The rows below fall into families. The same turns and mirrors carry the whole set onto itself and the rows of a family onto each other. For each named row, which other rows are in its family? Write them in the order they are listed.
These 30 rows form 5 families of 6 rows each.
Dizuk: [-11   3  -9   9  -1 -13  -2 -11 -20 -21   3  -5 -13  -3  -7  -8 -12  -8
  10  13  -1  41  -6 -40  17   1 -19  -2  12]
Tipu: [ 20  11 -15   2   3  18  -4  14   3  16   4  19  16 -12  -9  -7 -21 -18
 -18  -4  14 -36  -4   8 -11 -12  11 -10 -15]
zolop: [ 16  -1 -19  -3  34  25   0  12 -24  19 -13  15  19   9   9  10  -6   6
   6 -14 -19 -23  -4 -12   9  20   1  -6  -4]
laz: [-15   1  14   9  -2 -27  11 -15  -8 -13 -12  13  12  -9  21  13  -1   5
   6  11  -2  38 -12 -10  27 -12 -14 -12   7]
fufet: [-22  -2   2  -8 -11 -18  -5 -20  -8 -27  -5  -1   3  26   6 -12  -8  12
  12   1   3  28  20  -5   2 -22 -11   2   8]
tadaz: [-25   7   1   3  -4 -13  14 -24  12 -17  18   5 -20   4   2 -15   3   0
   1   1 -13  33 -10 -24  -5  19 -12   1   9]
Depa: [-26   0   3  -4 -10 -19   1 -23   2 -28   1   2  -5  28   2 -14   1  11
  12  -6   1  27  19  -4  -7  -9  -7   5  12]
tuzun: [ 16   6  -8  21  10  11  17  15 -10  33  -4  -8  -9   5  -6   3  -9   3
  -1 -23  -6 -39   5   2 -21  24   1   7 -10]
tiri: [-17   2  13  23  -3 -33  17  -9 -11 -10  -1  10  -3 -17  -4  13   1   3
  24   1   5  40 -11 -24  11   3 -10  -5  11]
volu: [  2  -5   4  18 -21 -33  -4 -21  -2 -14   5   1 -13   3   2  19   2   1
  29  -3  12  36  19 -21 -11 -11  -3   5   6]
Bul: [-17   5  -4  -7  -3  -6  -4 -27   2 -20  -2   8  -1  11  24  -5  -6   1
 -12  19 -15  32 -11 -17  20  -3 -19  -9   7]
Mer: [ 27   3 -11  22  14  11   3  23 -32  31 -20 -13   3  -2  -8  11 -23  -3
   5 -13  -4 -33   5  -6  -3   6  -7   3  -8]
Bup: [ -4 -12  25   3 -22 -23  10 -15 -25   4   6  -6  -7  -8   0  23  -8 -24
  13  -9  -3  32  -8 -12  28  -4   6  -6  11]
Vodiz: [ 28  -1 -23   2   9   8 -10  13  16  18 -12  21  14  -8   3   6  -6   1
  -3   1  -6 -40  11   8  -3   4   7   1 -24]
Kav: [ 22   3  -4   9  12  18   8  13 -10  32 -19  -5   8   8  16   9 -16   7
 -15 -11 -15 -40   2  12  -2   8  -4   2 -14]
dut: [-22   6  19  12  -3 -30  25 -21  12 -11   1  19   0  -9  17   7   9   7
   7   0  -5  37 -15  -3   6   7  -8  -5   9]
risup: [ 10   1 -19  -1  33  22  12   8 -13  23  -3  19  12  11   1   5   1   8
   9 -23 -20 -25  -5 -11  -8  36   5  -1  -4]
Radap: [ 19   8  -4 -10   7  18 -23   5 -19  34  -3  -7  20  -5   9  -8 -25  -9
 -27   6 -10 -28   4  -1   2   1  -9 -12 -10]
Guvo: [  4  -6   4   8 -20 -28 -13 -24  -1 -16  -8   2   4   9  22  22  -3   3
  17  11   4  33  17 -11   6 -24  -7  -2   4]
Moza: [ 20   9 -18   7   4  14  -5  19  -8  17   4  14  10 -15 -20  -9 -25 -22
  -8  -3  21 -34   0   0 -12 -11   9  -9 -14]
golum: [ 34  -2 -28  13  12   3 -16  24  -4  15 -13  13   8 -19 -18   9 -14  -4
  11   1   5 -33  13  -7   3   1   3   3 -21]
Kolud: [ -5  -4  10   8 -19 -30   0 -30  20 -12   6   7  -7  15  23  19   7   9
  15   0   1  28  16  -1 -11  -6   1   2   3]
Kuz: [  9  13   0  -3   6  11  -4  -2   1  41  18  -4   1  -5  -3 -15 -13  -6
 -19 -14  -8 -33   3   1 -28  28   0  -6  -5]
pulu: [ 15  13 -16   7   0  14   3  15   5  15  13  19   6 -13 -18 -11 -16 -18
 -10  -9  18 -34  -2   5 -22  -5  11  -6 -13]
nabor: [ -6  -8  30  -5 -22 -20  10 -24 -11   5   5   2  -3  -3  19  25  -3 -18
  -2  -5 -12  26 -10  -1  31  -3   6  -8  10]
taz: [ 16  -2 -22   8  33  20   2  19 -31  20  -6  12  13   2 -10  10  -6   2
  18 -21 -10 -19  -2 -23   0  28   2   0  -1]
misen: [ 26   0 -24  11   9   1  -2  17  16  18   0  19  -4 -11 -19   3  -1  -2
  11 -12   2 -36  13  -2 -17  17   9   7 -21]
meden: [-23   0   1   2  -9 -20  -3 -18 -11 -30  -2  -4  -5  20  -8 -11  -7   8
  20  -3   8  32  23 -12  -4 -16  -9   5  10]
Vebo: [ 19   9  -7   9   5   9 -17  14 -31  37   9 -15   2 -18 -22 -11 -25 -15
  -1  -9   4 -21   9 -21 -15  13  -5  -4  -2]
dapu: [-11  -8  29   2 -24 -23  18 -23  -6   7  15   2 -13  -4   5  20   2 -19
   7 -15  -9  29 -11  -5  14  10  13  -4  13]

Same family as Vodiz: volu, Guvo, golum, Kolud, misen
Same family as Bup: zolop, risup, nabor, taz, dapu
Same family as tiri: laz, tuzun, Mer, Kav, dut

The rows below fall into families. The same turns and mirrors carry the whole set onto itself and the rows of a family onto each other. For each named row, which other rows are in its family? Write them in the order they are listed.
These 30 rows form 5 families of 6 rows each.
tasut: [-10  -2   0   5 -17  31   0   7  40  -1  -9 -15  13  -7  28  -8  14  -1]
Voti: [ -6   5 -30  -4 -11 -15  -6  -5  -5 -14  -8   9   5  -8 -35   5 -19  23]
pasu: [-10  -3  -3  -4  -4  25  -7 -14  31 -27   0  -2  18 -18  30 -16   8 -12]
sov: [-20  11 -13 -19  -4  -2  13  20 -32  12  -5  18  22   2 -15  -6  -2   4]
nez: [-23  26 -19 -11 -14  29  -9   7  19 -15  16   9  -4  -6 -44 -14 -15  16]
buli: [-15  23 -12 -10  -3  43 -11   7  34 -30  11  -1  13 -15 -14 -31  -4  11]
Nizel: [ 19   4  -5  12  -6  14  14 -16  16 -35 -19  17  19 -10  16 -11   7  -5]
teb: [-13  20 -10   7 -12  21   7   1  52 -19   1  15   9  11  -1 -26  24   5]
vuk: [-14   0   0  -8 -23  30   1  13  57  -5  -9  -6   1 -15  -4 -18  -1  -1]
kifo: [-11   0  -6  -4 -21  14   7   9 -17  37  -6  -3  13  -1   4  15  -8   4]
Tazu: [-12   5  -9 -14 -12  22 -14 -15  52 -21   3   7   6 -21 -10 -26  -9  -5]
san: [ -5  17   1  10  -3  42  10   4 -21 -12   4   9  23  -2  23   0  13  -7]
misud: [-13  -6  -4   7 -17   5  -5  -7 -34  11  -2  14  13  -4   0  21  -1  -7]
nogel: [ -2   5 -28   8 -13 -13   7 -12 -19 -13  -7  11   0   4  -8  22  -5  14]
ninun: [ 11   4 -17  16 -12   2  18 -18  -8 -23 -13  14   8   3  17  14   8  -1]
redi: [-16  21 -19   2  -1  14   8  -6  21  -9   6   0  21  16  31 -15  25   9]
Runo: [-15   0  -8  -1 -25   3 -11  -8 -13  16   3  23   1  -5 -39  11 -18  -1]
ked: [ -7  19  -1   0   3  49  -2   5  13 -28   5   0  26 -12  20 -26  10   0]
lunu: [ -8  -2  -3   7 -16  22   5   6   2  20  -6 -13  20   1  34   9  10   3]
demub: [-18  17 -22 -10   4   3  11   4 -20   5   3   1  28  12  24  -4  13   9]
pup: [  3   5 -18  -8  -5  -2  -9  -3  20 -25 -14  12  16 -21 -36 -22 -21  18]
pazur: [-21  25 -17  -2 -21  25   3   6 -14   0  14  19  -7   4 -40  11 -10   9]
Keme: [-14   1  -7 -18 -27  14   5  13   1  33  -6   6   1  -7 -30   6 -22   3]
bap: [-11  19  -7   7 -16  30  12   5 -35   3   8  18   6   8  -7  17   4  -3]
ruz: [-18   9  -3 -13 -14   5  12  24  -3   3  -7  32  10  -1 -46 -17  -5   0]
Kupus: [ 15   4  -8   0  -4  11   1  -9  31 -36 -21  16  22 -22 -11 -29  -7   4]
Vivu: [-15  14  -1  -1 -18  16   9  14  38 -13  -5  31   3   3 -39 -28   7   0]
vipev: [-16   2  -3 -19 -28  22   3  15  38  12  -8   6  -5 -15 -34 -11 -19   0]
nog: [ -9  -7   1   7  -7  17  -4 -10 -12 -10  -3   1  23  -9  35   7  12 -14]
guno: [-15   5 -11 -13 -23  10 -16 -13  31  -1   4  18  -2 -14 -44 -13 -22   1]

Same family as Runo: pasu, Tazu, misud, nog, guno
Same family as sov: teb, redi, demub, ruz, Vivu
Same family as san: nez, buli, ked, pazur, bap

